In the rows, zero is written as 128.
Each named turn below is shown by a few rows before and after it. Which turns, in which order, take the first row of each later pair to the second? The first pair is answered.
turn L:
[168  97 182 126 118 108 132 170  92 136 154 188 137 150 161 174  89  54
 137 112  56 133]  ->  [113 161 156  94 103  86 120  28  91 152 180 148 127 146 136 111 112  55
 154 129  81 137]
[116 114 190 145 139 150 128 139 118 128  84 159 123 100 194 140 104 130
 138 117 141 115]  ->  [ 91 124 196 144 134 134 119  82 106 156  90 143 119  99 178 120 124 120
 134 132 129 120]
[124 169 144 104 104  78 114  83 104 158 100 148 148 156  78 129 153 135
 112 189 104 161]  ->  [152 202  92  63 115 118 140 123 144  87 110 163 143 155 116 127 128 154
 146 151 181 138]
[134 107 156 149 123 122 136 151 113 144 125 130 133 134 113 149 131 118
 108 136 105 134]  ->  [114 146 127 119 115 118 131  82 126 135 144 108 122 132 110 114 135 123
 128 136 143 127]
turn F:
[168 154 116 116 116  96 155 130 115 153 124 147 117 173 149 141 157 133
 142 182 122 126]  ->  [147 157 112 120 119 103 141  83 112 162 133 124 109 160 147 120 161 133
 147 184 128 129]
[140 144 130 124 122 107 134 129 129 125 140 146 141 149 134 143 128 114
 141 141 120 132]  ->  [131 149 130 123 125 107 127 105 128 131 146 137 137 147 135 134 128 112
 145 147 121 132]
[ 88 189 117 160 106 127 121 122 126 142 137 140 139 118 128 153 150 168
 157 121 148 113]  ->  [ 88 183 114 168 111 136 123 126 132 135 141 138 134 113 128 150 149 171
 158 118 153 111]
[150 174 109  56 102  62 164 196 133 127 129 199 129 194 123 160 127 144
 127 150 116 127]  ->  [105 198 110  56  94  39 152  98 114 159 141 169 128 182  99 121 144 137
 129 171 108 134]
turn W:
[121 109 148 107 123 104 141 111 107 132  78 168 144 114 109  79 134 109
 153 129 147 123]  ->  [114  91 154 125 133 129 130 111 105 132  77 163 139 101 121  78 127 109
 150 115 149 120]
[117 150 139  95  96  73 125  35  97 153 117 110 122 139  89  98 163 111
 106 172  98 142]  ->  [125  61 156 192 143 171  84  75 107 124 122  88 103  73 141 100 124 128
 107 107 127 137]
[116 175 111  86 118 123 152  98 119 130 135 131 120 151 118 127 143 138
 134 124 137 142]  ->  [ 91 136 128 135 131 147 122  70 108 146 140 111 115 120 122 121 141 140
 130 112 129 146]
[136 127  97  91 126 124  94 123 144 115 142 148 126 113 156 118  88 132
 122 128 190 100]  ->  [123 146  96  76 113  97  93  95 137 132 137 143 128 126 141 113 108 127
 120 150 176 107]
Then:
Between the rows of a pair lie two turns.
[107 110 142 137 117 124 109  85 105 157 138 116 133 114 120 109 126 135
 107 136 106 135]  ->  [149 106 120 119 134 159 125 161 132 107 135 138 135 117 159 128 104 149
 119 102 147 121]
F then W
[103 167 112  91 133  83 140  73 121 147 119 114 128 144 110 123 155 124
 128 146 132 134]  ->  [135 170 101  69 130  93 162 143 142 115 113 142 131 163 131 146 134 129
 132 133 149 122]
L then F
[134 168  97  83 126 134 146 143 144  90 134 130 127 142 153 130 114 144
 155 112 172 112]  ->  [125 184  99  67 116 110 152 127 141 108 136 131 134 158 136 128 128 142
 151 126 156 115]
F then F
[157 101 125 153 157 185 105 164 143 113 129 162 113 110 145 128 103 134
 128  99 177 133]  ->  [123 114 160 143 124 108 103 103 102 181 121 156 127 141  89 123 146 108
  94 163 100 161]
F then L
[173 134 138  87 115 109 158 216 124 105 101 175 146 156 119 180 128 127
 110 138 117 130]  ->  [142 193 112  45 100  76 160 123 128 114 117 156 143 166  97 140 144 123
 123 161 135 128]
F then L
[ 98  95 140 173 135 147  93  80 111 156 135 111 116  98 131 111 144 132
 126 119 123 141]  ->  [130  72 145 178 145 169 107 155 124 128 125 128 116 103 155 140 124 135
 128  98 132 135]
L then L
[128 198 151  89 132  33 129 127 166 150 149 135 156 128 149 140 149 153
 149 154  86 129]  ->  [120 175 129 119 167 111 102 111 194 112 166 110 135  79 185 115 116 175
 172  98 149 115]
W then L
[124 154 103  89 137 137 148 136 146 107 101 135 127 130 126 122 124 152
 132 132 157 115]  ->  [136 135 108 102 143 139 150 166 141 104  92 142 131 134 128 134 119 156
 127 125 147 117]
W then L
[133 126 172 152 120  97 138 103 113 180 106 131 118 136 122 150 151 118
  77 175  98 175]  ->  [109 138 139 154 138 141 120  36 135 157 127  96 101  98 143 106 139 134
 101 143 155 158]
W then L
[119 138 105 118 105 134 121 111 153 112 144  96 108 116 140 114 105 151
 156 114 170 132]  ->  [144 101 142 134 100 106 133 188 131 138 116 127 124 144 128 162 113 139
 123 133 116 147]
L then F
[139 148 111 105 107  83 133 106 160 136 105 159 137 133 125 132 116  90
 143 146 148 113]  ->  [139 126 125 120 107  78 129 118 148 157  98 159 141 135 123 142 120  87
 126 157 127 121]
L then L
[101 122 136 150 107 111 122  83  97 159 138 138 139 174 120 105 150 115
 158 157  74 143]  ->  [127  85 126 177 141 186 113 142 127 101 140 137 127 137 170 115 111 138
 173 105 129 125]
F then W
[116  76 155 181 124 150 118 116 133 130 148 132 142 116 139 156 109 125
 102  97 126 138]  ->  [133 114 125 140 123 161 134 125 157  93 153 132 142 118 152 148  99 136
 126  81 171 122]
L then W
